[[116 133 139 141 139 119 134 132 113 132 120 113]
 [131 114 103 135 122 125 132 137 136 134 126 136]
 [135 125 143 135 129 144 117 127 145 114 133 123]
 [134 138 129 112 134 116 120 117 121 133 129 144]]
The third entry in reading order -> 139
What is the third entry on the diagonal from the top-right corner?
Answer: 114
What is the entry just right of 143?
Answer: 135
The bottom-right entry is 144
The top-left entry: 116
The bottom entry of the column that holds the smallest entry: 129
What is the 1st entry on the diagonal from the top-right corner?
Answer: 113
What is the bottom-left entry?
Answer: 134
What is the second entry from the end, reading row by row?
Answer: 129
The fifth entry from the end, reading row by row -> 117
The 4th entry in reading order: 141
What is the 3rd entry from the end, reading row by row?
Answer: 133
What is the smallest entry?
Answer: 103
The entry just left of the largest entry -> 127

W =
[[107 124 144 127 130 127 115 121]
 [110 129 133 120 135 125 141 110]
 [107 127 136 120 134 127 137 112]
 [119 128 140 132 134 123 102 130]
 [111 126 144 130 131 125 108 125]
 [113 131 130 121 135 123 145 110]]
Rows and columns are numbered from 1.
The entry in the top-left corner is 107
The entry at row 3, column 1 is 107
What is the entry at row 1, column 3? 144
The entry in the bottom-left corner is 113
The entry directly below the smallest entry -> 108
What is the entry in row 1 and column 2? 124
What is the entry in row 2 and column 2? 129
What is the entry directly above 132? 120
What is the entry just left of 102? 123
The entry just left of 136 is 127
What is the bottom-right entry? 110
The entry just right of 113 is 131
What is the entry just right of 129? 133
The entry just right of the smallest entry: 130
What is the entry in the top-right corner? 121

grid =
137,131,134,136,136,126,117,126,129,119,132,128,129
134,120,128,128,139,124,109,118,133,102,134,130,130
121,127,130,126,124,137,141,139,127,129,118,124,125
133,131,126,131,125,123,124,124,128,134,133,130,135
134,130,121,126,137,114,110,113,112,122,134,150,141
141,139,147,142,142,131,122,129,122,125,142,116,115
122,129,124,122,122,132,139,135,126,130,122,130,123
124,128,129,125,116,140,146,144,133,121,120,114,119
142,136,139,136,149,118,108,116,119,137,126,130,128
139,138,133,133,132,120,118,123,121,126,124,125,128
The first entry in reading order is 137
Which number is the bottom entry of the column that holds the largest entry?
A: 125
The third entry on the diagonal from the top-right corner -> 118
The third entry on the main diagonal is 130
Which number is the bottom-left entry?
A: 139
The last entry, reading row by row -> 128
Which number is the top entry of the column that holds the largest entry?
A: 128
The 2nd entry on the diagonal from the top-right corner -> 130
Which number is the smallest entry?
A: 102
Which number is the entry directly below the smallest entry?
A: 129
The largest entry in the last column -> 141
The first entry of the smallest entry's row is 134
Which number is the entry just left of 146?
A: 140
Which number is the largest entry?
A: 150
Which number is the smallest entry in the first row?
A: 117
The first entry in the row that holds the largest entry is 134
The bottom entry of the column that holds the smallest entry -> 126
Which number is the 2nd smallest entry?
A: 108
The top entry of the column that holds the smallest entry: 119
Which number is the second entry in reading order?
A: 131
The 3rd smallest entry: 109
The entry just right of 102 is 134
Which number is the top-right entry?
A: 129
The entry directly below the largest entry is 116
The third entry, reading row by row is 134

arr = 109,99,123,155,135
The entry just left of 155 is 123
The largest entry -> 155

[[128 132 125 129 127 124 125 126 127 127 129 125 129 127]
 [128 140 135 123 124 132 128 128 122 110 122 122 106 137]
 [132 140 135 123 126 131 124 130 121 109 120 120 104 136]
 [127 133 129 124 118 134 138 133 122 112 131 132 112 139]
 [134 140 120 129 133 115 123 121 126 116 137 119 131 125]]
Read off the entry in the bottom-right corner.
Answer: 125
Read off the smallest entry in the first column.
Answer: 127
Read off the entry in the top-left corner.
Answer: 128
Read off the largest entry in the last row.
Answer: 140
Read off the largest entry in the last column.
Answer: 139
The last entry in the row that holds the smallest entry -> 136
The 5th entry from the end, reading row by row is 116
The entry just left of 116: 126
Read off the bottom-left entry.
Answer: 134
Read off the smallest entry.
Answer: 104
Read off the entry directly above 110.
Answer: 127
The second entry on the main diagonal is 140
Read off the 3rd entry on the diagonal from the top-right corner.
Answer: 120
Read off the smallest entry in the last row.
Answer: 115
The entry just right of 118 is 134
The 2nd-last entry, reading row by row: 131
Read off the entry directly below 138.
Answer: 123
The entry just left of 115 is 133

Questions about the row below.
1) Find the first entry.
2) Find the median of all entries.
3) Find the third entry from the left.
[114 128 145 152 135 111 144]
1) 114
2) 135
3) 145
